128 stands for zero in the data rows.
Here is a table of points, one per row:
[197 191 190 178 187 173 186 149 176 201 190 137  63  44  67 203 197  69 202 156 103 205 157  84 185 188 140 201 194 195 196 193  83  54 149 136]
[113 155 162 110 120 151 110 152 153 148  88  68 164  88  92 194 144 113  70 115 173  87  83 158 175 116 151 172 141 189 117 156 144 157 152 166]
[181 114 129 153 124 107 118 119 175 117 160 110 117  86 172 134  92  78  69 115 188 105 142 151 156  67 105  82 126  98 139 154  66 139  91 141]
[159 106 112 156 119 115 188 197 131 100 124 116 105 171 179  79  79  85 179 154 152 146 164 134  98 141  81  61 165 109 136 141 181  63 115 194]
[184 198 157 160 187 141 164 146 113 183 162 100 189 188 141 174 205 158 150 100 127 125 180 129 192 186 163 114 191 144 191 136 134 165 175 134]
[178 203 105 167 174 100 121  94  84 185  96 162 144 120 137 117 178 173 195  99 105 120 166 188 193 156 185 189 170 110 185  73 170 149 131  92]
[168  98  94 138 117 114  88 108 127 105 156 136 133 143 125  90  86 103 172 150  83 152 144 130  77  95  82 116 156 106  79 123  68 186  80 113]
[ 95  67  65 187 159  69 113 205  60 143 185 146  54 202  89 118  87  53  82  87  70 117 186 187 126  82  68 197 166  73  62  87 196 121  67  66]
[131 119 114  58 109 187 110 174 111 186  96 106 177 137  72 181 181 143  99 103 132 150  80 111 101 152 143 134  61 166 116 127  86 165 146 185]
[ 91 183 181  77 118 165 176 159 176 168 116 167 173  92 110 188 173 135  53  98 154  62  80 146 122 139 139 155  70 176 119 170 136 145 168 174]
[191 141 139 137 123 157 157 138 149 119  94 157 113 189  84 129  99  58 123 111 145 153 145  84 144 182 163  72  80 130 153 161 166 102 193 151]
[ 64 149 144  79  89 183 105 191 142 103  97 139 133  82 129 143 140 104 139 142 131  80  94 130  81 150 188  85  97 143 155  97 181 103 182 180]
[ 67 106 160 108  79 120  99 156 176  80 139 106  75  56 187  91 148  59 186 171 184 186 114 170 139  91  85  71 151 169  57 124  95  80 104 192]
[168  81  77 172 132 172 185 176 147 133 128 172 203 177 168 113  78  99  54 190  93 129 193  65  61 189 123  62 188  91 129 100 100  58 188 140]
[178 115  83 176 171  98 192 187 104  68 168 147 114  94 172  78  92 165 131 174 135 176 174 102 190  93  86  53 172  89 150 201  78 193  88 110]
[126 115 119 126 140 121  63  85 170  95 162 109  92 136 185  88 115 131 103 164 195 144  88 151 146  98  99 106 139 116  89 184  83 123 108 174]
[115  71  76 192 184  89  89  85  87  83 175  99  84  68 185  85  77 191 179 151 105 188 180 180  90  70  61 187 124  79 145  84  99  61  80  79]
[168  71  68 183 137  83 177 128 158  76 182  77  83 114 183  73  78 148 165 178 122 180 134 181 124  66  80 185 142  74  63 186  78 205  87 101]
[114 120 123  64  78 140 143 190  92 159 120 194 173 190  68 166 162  72  69  74  64 113 146  66 126 185  90 140 182 126 107 189 193  73 108  94]
[ 81 176 120  91 141 140  72  80  83 195  86 186 111  76  80 173 110 168 112  94  97  74 107 170 187 121 162 168  76 150 176  70 136 137 128 115]
[149 133 126 142 172 117 164 115 163 114 147 107 123 122  82 153  88 147 186 115 107 193 108  87 187  75 114  95 158 104 138 132 137 181  94 132]
[107 120 107 150 154 113 142 105 111 192 103 198 194 140 162 194 115 169 189  99 118 123 139 164 173 174 191 120  70 119 174  81 136  98 198 139]
[170  81  76 173 183  80 188  85  82  88 185  68  75  81 186  72  70 168  67 173 127 154 145 183 176  66  78 192 146  76  98  82  74 137  83 105]
[ 65  85  81 121 190  85  71  67  75 170  57 162  88  71 175  91  95 182 182  59  78  81 174 183 123  70 200 152 122  76 183  82 184  81 107  74]
[159 154 179 107  65 182 150 117 102 116 133 104 134 134  93 148 173  89  63 138 176 105  60 160 174 136 153  79 123 157 115 146 136 101 122 140]
[ 59 134 191  62  72 198 146 193 195 107 115 142 155  76 101  99 143  77 178 127 193 170 132 111  96 159 149  93 124 193  74 121 148  76 132 160]
[143 167 160  96 117 160 185 119 155  99 136  94 105 130 158  99 144  82 136 138 132 121  64 165 188  75 112 156  55 165 129 176  84  87 128 124]
[114  95  89 118 163  90  71  70  85  92  60 182  83  76 176 122 107 184 182  70  79 135 131 182  60  74 171 171  87 101 157  76 166  64  98 101]
[135 108 131 141  86 153 105 191 173  91 169  79 108 106 181  91 117  62 127 166 186 161  96 148 185 111 110  72 118 139 155 188 136 103 101 197]
[185 130  83 176 188  91 189 101 101  68 180  78 111  65 120  73 101 154 139 136 150 166 141 163 189 166  68 173 159  78 183 188 108 190  80  75]
[ 60  80 115 130  39  94  85  71 189  75 167  86  79 164 145  77 133 180 111 182 105 176 181 181  76 128  76 175 179  79  79  85  75 193  86  83]
[104  72 185 153 118  90 157  81 189  73 147  67  96 190  66  94 203 139  59 191 104 131 198  85  71 196 140 141 194 191  85 172  64 165 133  93]
[183  64 128 167 181 184 175  97 106 134 158 177 184 169 165 155  61 125 123 169 140  79 180  59 157 180 100 104 185  90 174 130 170 185 137 169]
[ 90 149 140  65  95 152  73  69  78 130  84 155 197 190  69 144 126 164 165  88  64 166 134  81  87  83 190  69  78 205 158  90 136 163 193  81]
[ 74 122 174  80  69 119  89 192  82 147  88 143 168 125 142 158 119 105  82 105 185 176 118 125 114 175 128 145 175 146  74 101  89 174 128 107]
[106 157  91  57 155  99  79  87  92 145  83 148 126 114 122 119 140 171 150  82 121  76 129 178  97 133 181 161  66 115 173  79 185 140 175 124]
[125 107  75 164 148 105 143  60  93 136 130 130  89 119 162 113  95 158 109 144  90 100 176 126  64 118  89 128 175  84  95  98 126 105  81  83]
[ 91 155 107  98 134  58  80 190  77 189  85 186 161 113  62 158 197 155 138  80  66  62 111  60 140  92 118 130  81  83 159  89 186 121  96  66]
[147 174 172  89  86 192  97 162 198 165 112 108 158 165  80 155 154 104  71 128 147  70  75  70 150  87 120  93  80 166 108 141 145 153 143  87]
[ 76 162 146  94  94 193 131 133 132 157  96 144 188 156  91 174 189  99 141  90 119  79  68 108  99 167 157 119 110 162 149 115 147 155 179 119]
[ 88 196 161 119  66 192 162 157 183 145 140  81 151 175 139 172 150  82  93 128 158 139  88  84 153 177 132 170 132 139  95 183 112 168 120 184]
[147 163 197 104 110 171 141 119 122 153 131 110 138 147  83 145 165 128 115 119 157  91 118 100 165 120 138 164  51 180  75 167 105 123 162 201]
[181 101 101 144 167 162 166 178 103 149 116 180 163 178 141 117  62 135  91 144 123  72 166  69  68 157 134  66 142 114 180 107 104  91 173 205]
[177  91  91 173 174  89 148  96 119 109 173  74  94  99 178  92  79 146 117 170 187 137 118 174 106  83  95  97 128  88  93 181  93 122  82 117]
[124 123 145 130  73 127 156  91 140 141 114  99 142 149 115 171 121 146  99 148 181 137 115  86 131 144 119 112  99 160  83 146 126 186 102 150]
[ 95 159 179 132  74 132  79 125 117  73  92 149 111  77  81  79 154  86 170 105 193 190  86 115  91 109 160  77 111 142 146  97 181  63 174 156]
[159 143 143 115  95 133 132  84 103 124 126 149 115 163 113 137 186  92 103  69 152  97  47 140  84 132 109  99 101 126 102 113 103  84 162 175]
[136 182 110  92 147  93  85 165  76  91  83 178 144  76  72 112 185 186 153  73  62  63  96  74 176 187 174  91  85 111 172  92 185 152 103  68]
[ 57 113  82 119 171  90  73  74  76 164  68 159 163  76 114 192 126 174 167  78  95  99 159 153  50  83 177 179 163  72 178  85 165 118 160  91]
[158  77 211 169 136  63  99  66 201  65 186  68  72 200 143  67 137 204 104 185  78 140 187 171  75 198 110 159 187 144  73 115  69 184  95  64]
[103 186 164  93 124 135 144 132 158 181 137 136 117 146 179 122 142 117  70 119 167 107  76 108 144 128 156 133 117 184 157 120 168 107 164 147]
[ 75  91 142 136 111 114  73 141 176 108 126  89 124 173 147 101 115 129 150 172  70 195  74 137  79 127 113 145  86 130  77 115 139 196  86 106]
[158 148 130 157 137 103 191 150 157 104 176  73  84 165 131 133 104 121 193 192 162 162 124  97 140  72  94 197 100 127 106 188  88  56  93 123]
[146 109  85 136 132 126  85 110  87 174  90 175 171 131 114 164  92 144 155 101  78  65 140  67 134 162 165 105 134 131 150  77 172 114 199 130]
Along one direction, these points spread out more than along any other. Take the direction at right angles to it along which they spread out most. Then take the direction at right angles to both along which they spread out most. Go by this last direction. How far along it is each point below, from 0 to 99? The average is 50, and the first point in the table lies past the average. One standard deviation of the points above along it is 16.
[147 163 197 104 110 171 141 119 122 153 131 110 138 147  83 145 165 128 115 119 157  91 118 100 165 120 138 164  51 180  75 167 105 123 162 201] >> 45
[114 120 123  64  78 140 143 190  92 159 120 194 173 190  68 166 162  72  69  74  64 113 146  66 126 185  90 140 182 126 107 189 193  73 108  94] >> 66
[ 67 106 160 108  79 120  99 156 176  80 139 106  75  56 187  91 148  59 186 171 184 186 114 170 139  91  85  71 151 169  57 124  95  80 104 192] >> 20
[ 74 122 174  80  69 119  89 192  82 147  88 143 168 125 142 158 119 105  82 105 185 176 118 125 114 175 128 145 175 146  74 101  89 174 128 107] >> 38
[184 198 157 160 187 141 164 146 113 183 162 100 189 188 141 174 205 158 150 100 127 125 180 129 192 186 163 114 191 144 191 136 134 165 175 134] >> 85
[ 91 183 181  77 118 165 176 159 176 168 116 167 173  92 110 188 173 135  53  98 154  62  80 146 122 139 139 155  70 176 119 170 136 145 168 174] >> 44
[ 95 159 179 132  74 132  79 125 117  73  92 149 111  77  81  79 154  86 170 105 193 190  86 115  91 109 160  77 111 142 146  97 181  63 174 156] >> 28
[ 81 176 120  91 141 140  72  80  83 195  86 186 111  76  80 173 110 168 112  94  97  74 107 170 187 121 162 168  76 150 176  70 136 137 128 115] >> 40
[ 57 113  82 119 171  90  73  74  76 164  68 159 163  76 114 192 126 174 167  78  95  99 159 153  50  83 177 179 163  72 178  85 165 118 160  91] >> 44
[ 76 162 146  94  94 193 131 133 132 157  96 144 188 156  91 174 189  99 141  90 119  79  68 108  99 167 157 119 110 162 149 115 147 155 179 119] >> 47
